In the data rows, zero lies at 4.5, halfway between 4 and 5.
Here are some points:
[4 5 5 6 3 5 4 5 9 4 7 6]
[4 3 5 4 6 7 4 4 4 5 3 3]
[4 4 4 3 4 8 3 8 3 4 4 7]
[4 4 7 3 4 4 4 6 5 4 4 5]
[4 3 4 3 3 7 9 4 4 4 4 3]
[6 3 3 9 3 3 5 6 9 5 2 8]
[5 5 3 3 8 3 5 3 5 4 5 4]
[4 4 4 3 4 4 4 6 4 5 3 5]
[4 3 6 5 5 4 4 4 5 4 5 6]
[3 4 3 8 7 3 4 4 3 3 4 4]
[3 9 4 9 3 9 3 6 8 3 5 4]
[6 4 5 3 4 5 4 5 3 4 6 5]
[3 6 5 3 3 3 3 3 3 4 3 5]
[4 4 5 4 4 4 4 5 5 3 5 3]
[5 4 4 4 6 4 4 5 4 4 3 4]
[6 4 4 2 4 6 3 9 5 6 4 9]
[4 4 6 4 4 4 4 4 3 3 4 4]
[5 4 5 4 4 3 4 4 5 4 4 3]
[5 4 5 5 5 4 5 4 3 5 4 3]
[5 4 5 4 6 4 4 4 4 4 4 5]
[8 9 3 9 7 7 6 3 3 4 4 6]
[5 3 5 4 4 5 5 4 4 3 4 3]
[6 3 5 6 3 4 3 3 4 3 9 7]
[4 4 5 4 5 3 4 4 4 3 5 4]
[3 4 3 3 4 6 4 4 3 5 3 4]
[3 4 5 4 6 5 4 4 4 4 4 4]
[4 9 6 2 3 4 5 5 4 3 3 4]
[4 4 5 5 5 4 4 4 4 3 6 3]
[5 5 5 4 5 3 3 5 4 4 4 4]
[4 4 5 5 5 4 3 4 4 4 4 5]
[8 3 3 3 4 7 3 4 2 8 3 8]
[7 3 4 9 4 2 4 5 9 9 3 5]
[5 4 4 5 5 3 4 4 5 5 3 5]
[5 5 6 4 4 6 5 5 5 6 3 6]
[4 4 5 5 4 4 3 5 3 4 3 4]
[4 4 5 4 6 4 5 5 4 4 4 4]
[3 4 4 7 3 3 3 4 3 8 5 8]
[5 5 5 4 4 6 3 5 3 3 5 3]
[3 5 3 4 5 3 4 4 4 3 3 6]
[4 4 4 4 5 3 4 5 4 4 4 5]
[4 5 6 4 5 4 4 6 4 4 6 3]
[3 5 5 3 4 4 6 4 4 3 4 6]
[4 8 4 7 4 7 3 5 9 3 8 4]
[4 4 5 4 4 4 5 3 5 4 5 7]
[4 6 5 4 3 3 4 4 5 3 7 4]
[3 4 3 8 3 5 3 9 5 4 9 2]
[3 3 3 3 5 4 6 5 3 5 6 3]
[6 5 5 4 3 6 3 3 3 3 2 5]
[4 6 4 4 6 4 4 4 4 3 5 5]
[5 6 6 4 3 5 8 3 3 5 3 4]
[4 4 5 4 5 3 4 4 5 4 4 4]
[5 4 4 5 5 4 4 5 3 6 6 5]
10 more points follow, each with its number after it:
[6 3 4 4 4 3 3 4 4 4 5 5] 0
[6 3 6 6 4 6 3 3 3 3 5 6] 1
[4 9 7 3 3 5 6 4 5 3 5 9] 2
[5 4 4 4 6 3 5 4 5 4 4 3] 3
[4 4 5 4 5 4 4 4 4 4 4 5] 4
[3 3 4 2 4 4 9 3 3 5 3 5] 5
[4 3 6 4 4 5 5 4 6 4 5 4] 6
[3 3 4 3 6 4 3 4 3 3 3 4] 7
[5 4 5 3 5 4 4 4 4 4 3 4] 8
[5 6 3 3 7 3 4 3 8 3 6 4] 9
Which two of these numbered points are nearest to each point below, ignoring the direction in which the first points spread most? Their numbers follow each, nearest first.
[4 6 5 5 5 3 4 6 5 4 5 7] > 4 8
[4 4 5 4 5 4 5 4 3 4 4 5] > 4 8
[5 9 3 3 3 7 5 4 8 5 3 9] > 2 8
[5 9 3 2 6 3 5 3 8 3 7 5] > 9 3
[5 5 4 3 9 4 4 3 3 5 4 3] > 3 8
[4 5 6 4 5 4 3 4 5 4 6 5] > 4 8
[6 4 3 3 4 3 3 6 3 4 5 6] > 0 4
[4 4 6 4 7 5 4 4 4 4 4 5] > 4 8
[5 4 5 5 5 4 4 5 4 5 4 6] > 4 8
[4 5 7 3 3 5 4 5 6 5 5 9] > 2 4
[5 6 3 4 9 3 6 3 5 4 6 5] > 9 3
[3 3 4 4 5 4 3 5 4 3 4 3] > 7 4
[3 4 3 3 3 4 9 3 6 4 3 5] > 5 6
[6 4 3 3 3 4 4 6 3 5 9 4] > 0 4
[3 3 3 3 5 7 4 4 4 4 4 3] > 7 4
[2 4 3 4 3 5 3 6 4 3 3 5] > 7 4
[8 3 3 3 3 4 2 9 3 5 9 9] > 0 1
[5 5 6 8 4 8 2 3 4 3 4 6] > 1 4
[5 4 3 3 7 3 3 4 6 4 4 3] > 3 9
[3 5 3 5 3 4 3 7 4 3 3 5] > 7 4
[4 5 4 3 6 3 4 3 4 4 5 3] > 3 4
[5 3 5 3 3 6 5 3 5 3 6 4] > 6 4
[3 3 4 4 4 4 3 4 3 4 3 4] > 7 4
[5 4 5 4 5 4 4 4 5 4 4 4] > 8 4
[8 9 3 9 8 5 9 3 3 5 6 4] > 3 5
[3 5 3 3 4 3 3 3 5 3 4 4] > 7 4
[4 3 3 8 3 4 9 4 9 5 3 7] > 5 6
[3 4 4 4 5 4 5 4 3 3 4 5] > 4 7
[4 3 4 6 4 4 9 4 9 7 4 9] > 5 6
[3 3 3 5 4 5 9 4 6 9 5 3] > 5 6
[5 6 3 3 4 3 6 3 5 3 4 3] > 3 8
[7 7 5 4 3 7 3 3 4 3 3 2] > 8 4
[5 2 3 4 4 5 9 4 4 4 5 4] > 5 6
[4 4 5 5 6 4 5 4 3 4 4 4] > 4 8
[9 3 3 9 3 6 3 2 5 2 6 4] > 1 0
[4 4 6 5 5 4 4 4 3 3 4 4] > 4 8
[3 3 4 4 5 4 7 5 6 5 5 5] > 5 6
[6 4 4 3 3 3 3 9 6 6 3 3] > 8 0
[5 3 4 3 4 6 7 4 5 3 6 3] > 6 3
[4 3 5 4 5 4 4 4 4 4 5 4] > 4 8
[6 4 4 9 4 7 5 5 2 4 3 3] > 1 8
[4 4 5 4 6 4 4 4 4 4 4 4] > 4 8
[4 5 4 6 3 6 6 7 9 4 7 4] > 6 8
[4 5 4 3 5 3 5 5 5 3 6 4] > 3 4
[4 7 5 4 3 5 4 6 9 4 8 4] > 6 8
[5 3 4 4 7 4 4 4 6 4 6 5] > 3 4
[4 4 4 3 7 4 4 4 5 3 4 3] > 3 7
[5 4 5 4 5 4 4 4 4 4 4 4] > 8 4
[6 4 4 4 4 4 3 6 3 3 6 7] > 0 4
[4 4 4 4 5 3 5 3 4 3 4 5] > 4 8
[6 4 4 3 3 5 4 4 8 5 3 4] > 8 6
[4 4 4 4 6 4 5 4 3 4 3 3] > 3 8
